One turn moves every row onto another: examples first, then more rows asked:
j_879: [ -7   3  -3  -3   0  -5  -5   0  -8   0   1  -4  -7  11   7 -13   6   0
   3   3  -6  13  -7 -17  11   3]
j_619: [  6   5  -8  -5   6  -1  -5   8  -2   9  -1   5   2   8   6  -4   7  -6
   3   5  -2   8  -7 -14   0   3]
j_4: [ -1  -2   4  -4  11   0  -6  -3   4  -5   3  -9  -5   4   2  -8  -4   2
   2  -1  -7  12 -12 -14   5   9]
j_940: [ -1   2   0  -1   0  -7 -10  -5  -5  -2   3  -3 -11   7  10 -11   4   1
  -1   5  -6   4  -6 -12   7   8]
j_792: [ -2   5   4   0   6   1  -2  -2   7   8   5  -2  -9   2  10  -6  -9  -2
   1   0   0   8  -1 -13   8   2]
j_325: [ -6   7  -6   3   3 -11  -3   5   3  12   3   3   3   2   7   0   6  -2
   3   5  -6  13  -1 -20  -2   8]
j_168: [ -1   8  -3   6   5  -2  -6   4   8   2  -1   0   4   6  -3 -11   3  -6
   1   3  -8   6  -3  -8  -2   9]
j_93: [ -6   1 -10  -8  11  -2  -9  -3   1   7 -10  -3   2   9  10 -14   7   2
   4   4   0   8  -2 -19  -2   5]
j_247: [-2  5 -7  1 -1 -4 -3  5 12  5 -3 -1  7 10 -1 -9  7  2  1  2 -4  6 -5 -7
  1  2]
j_493: [-3 -1 -8 -3  9  1 -7 -4  4  1  4 -4  0  6 -6 -3 -6  6 -1  1  1  2 -3 -7
  3  3]
j_791: [  2  -9  -6  -4   5  -3   1   1   8   7  -2  -2   0   2  10  -2   0   0
  -7  -1  -5   6   6 -13  -1  -5]
j_293: [  0   3  -7  -6   6   4  -5  -1   4   5   4   2  -1   5  -1  -7  -1  10
   3   3   3   3  -6 -12  -6   9]
j_50: [ -5  -6  -2  -7  12  -3  -1  -5   4  -3   4  -3  -3  15   6  -7  -6   0
   2  -3  -4  10  -9 -16   8   9]
j_654: [ -5  -4   1  -3  11   0  -8  -1   1   0  -2  14   6   7   9   1  -2   1
   0   3  -7  13   3 -17   7   3]
j_223: [ -3   0  -4   0   9  -2   2  -4  -3   2   0  -1   1   5   5  -2   1 -11
   5   2  -1   5  10 -18   0   8]
j_630: [  2 -14  -3  -3   9  -8  -4   0   5   3  -4   1   1   9   8  -1   0   1
  -5   2  -8   5   9 -19   1   5]
j_208: [ -4   4  -6  -2   2 -10  -9  -5   0   3  -6  -2  -1   5   7  -8   2  11
  -2  15   3  12   0 -12   0   6]
j_156: [ -7   5  -1   1   3  -4   3   4   1  -7   1   1 -10   9   6   0  -1   2
  -4   1  -6  17  -7 -14   6   9]
j_318: [ -7  -1   2  -5  15  -6  -4   1  -3   2  -2   2   1   2   2 -11   7  13
   2  11   2  15  -2 -14   4   5]
j_439: [ -7   8  -8   2   8  -4   1   8   4  13  -1  -5   5   2   9  -4   8   3
  -3   3  -9   9  -5 -19   4   9]
j_839: [ -7   9 -14  -3   4  -6   0   3   7  11  -2  -2   3   3  12  -5   4   5
   3  -2  -8   9  -2 -18   3   8]
j_166: [ -2  -7  -6 -10  11  -6   2   0   5  -1  -4  -3   3   0   1  -9   0  -4
  -8   3  -2  10  -4 -16  -5  10]
j_698: [ -9  -8  -4  -6  10  -4   0   7   5 -10  -2  -1  -3  -1   2  -8   3  -1
  -4   5  -1   8  -3 -22  -1   8]
j_182: [ -1  -8 -10   2   3   0  -4   4   8   5  -5   3   3   8   7 -13  -7   6
  -4  11  -6   7   2 -12  10   8]
j_889: [ -9   0  -1   1   9  -7  -7  -7   5   3   2   1   9  -2   6  -7  -9   7
   4   9  -6   8   3 -18   1   4]
j_471: [ -1  -6   3  -5   9  -4  -4   0  -2   0   2  10   8   3   9   1   2   3
  -2   1   1  15   3 -12   6   3]
j_617: [ -4  -7  -2   3   7  -4  -3   8  10   6  -2  -1  -2  15   5 -15  -4   4
  -8   7  -3   5   0 -10   2   6]
j_811: [  4  -7  -7   3   5  -8  -1  -3   0   6  10   3   0   1   7  -9  -2   3
   0   2  -6  12   6 -19  10   2]
j_571: [ -3   0   0   0   2  -4  -7  -2  -4  -4   2  -2  -9   2  13 -14   5  -1
   5   5  -8   8  -7 -12   1   3]
j_372: [-11   0   3  -4   8  -5  -1   2   5  -3 -10   3  -9   3   9  -7   1   9
   2   7  -6   8  -3  -4   3   3]
j_936: [ -7   0  -4  -4  13 -11  -5   4  -1   6  -8  -2   0   1   7  -3   0  10
  -2  16  -4   6  -3 -19   6   5]
j_558: [  3  -4   2  -1   7  -5  -3  -1  -6   5  -4  10  -2  -1  10   2  -3   5
  -1   0  -4  14  -1 -12   9   1]
j_114: [ -5   2  -3  -1   3  -2  10  -2   6   6  -6   5   1  11   9 -10   4  -7
   0   3  -2   8  -7 -13   9   3]

j_936 turns into j_318
j_889 turns into j_372
j_50 turns into j_168
Where do these go?
j_325 turns into j_558
j_839 turns into j_654
j_166 turns into j_493
j_156 turns into j_619
j_114 turns into j_223
j_182 turns into j_698
j_630 turns into j_4
j_471 turns into j_940

